One turn sends every row of this set to another row. A few are shown first. Where does it send the rows asked after them?
Y: [4,-16,2,36,12,23,-43,-8,-34,-6,16,19,-1,-11,-12,35,7,24,1,-26]
R: [-49,-20,-12,6,9,40,25,28,18,-18,-19,21,20,-15,-12,3,-15,-15,21,-15]
Z: [26,2,12,-14,-15,14,-19,31,-6,17,13,18,-27,12,-47,3,-4,10,15,22]
N: [1,-32,-30,-33,17,31,16,-11,-17,2,17,-15,-1,30,21,8,9,-13,15,-9]
U: [22,-8,-39,31,-18,-11,8,-5,1,4,28,24,12,14,-5,56,-42,0,-9,1]
L: [-50,8,32,-24,-3,4,-15,14,0,-6,7,-10,38,23,7,18,-23,-3,11,1]
H: [16,9,18,-14,0,12,-27,26,-1,15,15,21,-14,12,-47,0,6,18,-6,21]
W: [-24,-15,-26,-21,-32,-1,11,1,14,27,17,-26,4,-9,2,-10,-7,16,6,-42]
G: [-43,13,30,-20,-4,10,-3,10,-4,-3,4,-8,39,30,0,33,-37,-14,15,-15]
J: [-8,-18,-23,37,9,34,-44,-2,-35,-9,20,10,-16,-13,-18,28,-1,28,5,-28]
B: [26,-11,-19,39,-20,-1,13,4,2,4,31,33,5,-1,-19,50,-37,1,-3,-20]
D: [8,-16,-5,2,-38,40,12,10,7,-9,-1,15,11,6,-22,20,19,42,-22,27]
Q: [28,-10,-32,35,-18,6,4,3,9,16,27,14,5,12,-8,59,-43,14,-8,-15]
A: [-23,-3,-34,-23,-25,5,10,-5,6,34,16,-29,16,0,3,0,-1,7,6,-47]
P: [-39,-28,-17,-10,9,29,29,35,23,-13,-19,40,19,-5,-8,9,-19,-13,26,-6]
C: [-37,-15,-27,1,24,39,24,40,15,-2,-17,31,16,-8,-17,2,-23,-11,23,8]
V: [-53,26,21,-21,-6,15,-12,6,-9,-1,-1,-4,45,26,4,29,-33,9,8,0]
F: [-8,-11,-20,31,12,17,-55,-10,-23,6,7,21,-11,-21,-14,23,-2,29,7,-28]
K: [11,4,-11,-5,-29,26,18,4,11,-12,3,34,7,9,-34,18,12,34,-28,31]
M: [-11,-18,-53,-20,17,32,18,-5,-19,10,24,-14,-1,17,12,0,11,-20,13,-18]

L turns into Q
U turns into C
Now these:
D turns into N
B turns into R
H turns into A

One turn sends every row of this set to another row. A few are shown first. Where does it send the rows asked after them?
lon: [-9,-5,35,46,15,-14,-12,23,-16,22,-3,-4,-29,-42,4,-9,29,9,20,-39]
vore: [-4,18,12,35,-12,-1,4,-61,-27,-8,29,29,0,20,3,5,19,28,-1,-35]
detek: [-21,15,-32,44,-23,-10,-12,0,-12,-14,14,14,-2,12,-4,-18,1,13,-68,2]
papub: [-21,11,-32,38,-15,-10,-13,-1,-7,-9,19,6,9,12,-7,-13,-2,6,-62,5]
vila: [-5,4,44,59,7,-8,-2,16,-26,5,-20,3,-25,-49,14,-7,26,23,23,-42]
zon: [6,-13,22,42,-8,-6,-16,25,-27,11,-29,1,-28,-44,-13,-17,39,11,11,-21]
sus: [-13,18,-27,46,-25,-8,-8,-6,-13,-18,9,11,5,18,0,-14,-5,14,-67,-4]
mim: [-11,4,39,59,23,-12,0,11,-15,10,-6,-11,-14,-43,14,2,28,8,26,-38]
tid: [-18,19,-27,49,-23,-3,-1,-7,-14,-24,9,7,12,16,3,-13,-8,12,-63,-1]
vez: [-25,16,-32,43,-7,-10,-9,-4,-5,-12,20,4,8,20,-4,-4,-7,7,-60,0]
supum: [2,0,26,54,-7,4,11,6,-30,-8,-39,-17,-6,-34,12,-13,29,9,23,-32]
feti: [2,18,19,37,-20,-7,-4,-54,-26,-6,25,41,-13,12,-4,0,25,39,-5,-32]
Lik: [-13,4,6,27,10,-10,-13,-54,-7,9,47,25,-7,18,-7,19,29,21,1,-28]
Vun: [-26,1,12,-8,18,-18,7,13,-35,-9,34,-11,5,35,-23,-5,-7,-11,-29,-15]
Koru: [-39,10,11,33,4,-10,42,20,-24,-10,-16,9,-61,20,-27,7,35,4,-54,-3]
tun: [-48,13,10,42,19,-3,50,13,-17,-15,-14,-6,-47,28,-14,16,25,-3,-43,-12]
Telo: [-7,7,6,20,1,-13,-21,-43,-8,7,47,38,-15,16,-19,10,30,25,-5,-26]
sog: [-35,17,13,37,1,-3,54,12,-29,-15,-21,8,-53,23,-16,5,30,9,-51,-9]
nubu: [-12,-2,15,-18,-1,-23,-4,22,-44,-5,31,7,-9,35,-38,-19,1,-5,-37,-8]
kas: [-3,-3,36,51,3,-15,-5,17,-18,15,-16,2,-33,-45,6,-12,30,23,16,-39]
zorer: [-6,5,39,57,12,-12,7,8,-24,10,-17,-2,-19,-40,18,-4,23,19,23,-43]
gir: [-12,-3,36,53,24,-13,-2,13,-12,20,-3,-8,-22,-40,11,-3,28,8,24,-35]
vopig: [-44,6,12,29,14,-9,38,22,-16,-5,-6,5,-54,24,-22,11,32,2,-47,-5]
bukub: [-13,15,12,31,5,-3,-1,-56,-14,-3,34,22,4,20,5,18,17,24,1,-34]
mavan: [-16,-15,18,40,21,-1,-6,20,-9,12,-15,-24,-6,-39,1,3,30,-9,29,-27]
bir: [-48,8,6,32,18,-4,42,15,-14,-5,-8,-3,-48,26,-21,14,30,-6,-46,-8]
bibu: [4,13,13,24,-14,-16,-19,-48,-22,-1,32,43,-20,9,-15,6,32,31,-12,-23]
mosa: [11,-9,28,49,-18,-5,2,14,-34,-2,-35,-3,-24,-42,3,-19,35,16,16,-29]
livi: [-9,15,20,3,-22,-15,27,4,-64,-29,6,11,-4,34,-16,-24,-6,9,-40,-19]
Bup: [-42,16,12,44,6,-3,59,11,-26,-18,-23,0,-49,28,-11,10,31,2,-50,-14]
Zupar: [-22,17,-30,45,-15,-8,-2,-11,-8,-19,15,0,15,17,3,-9,-8,5,-59,-3]
vife: [-7,5,17,-8,-20,-20,9,13,-56,-13,18,14,-18,27,-31,-27,-1,6,-40,-14]
badok: [-27,11,12,1,14,-5,26,0,-42,-20,21,-13,17,37,-7,-5,-12,-11,-21,-21]
savit: [-18,20,17,6,-5,-10,36,-6,-56,-28,7,-7,13,39,-4,-15,-14,2,-27,-23]
Vefep: [-8,-19,21,35,10,-7,-14,26,-11,21,-14,-11,-21,-38,-9,-10,39,0,16,-21]
tino: [-6,-11,19,52,9,4,8,7,-20,2,-30,-24,-2,-32,14,-1,27,0,31,-33]

tid turns into sus
Lik turns into bukub
Now these:
Vefep turns into mavan
tun turns into Bup
badok turns into savit

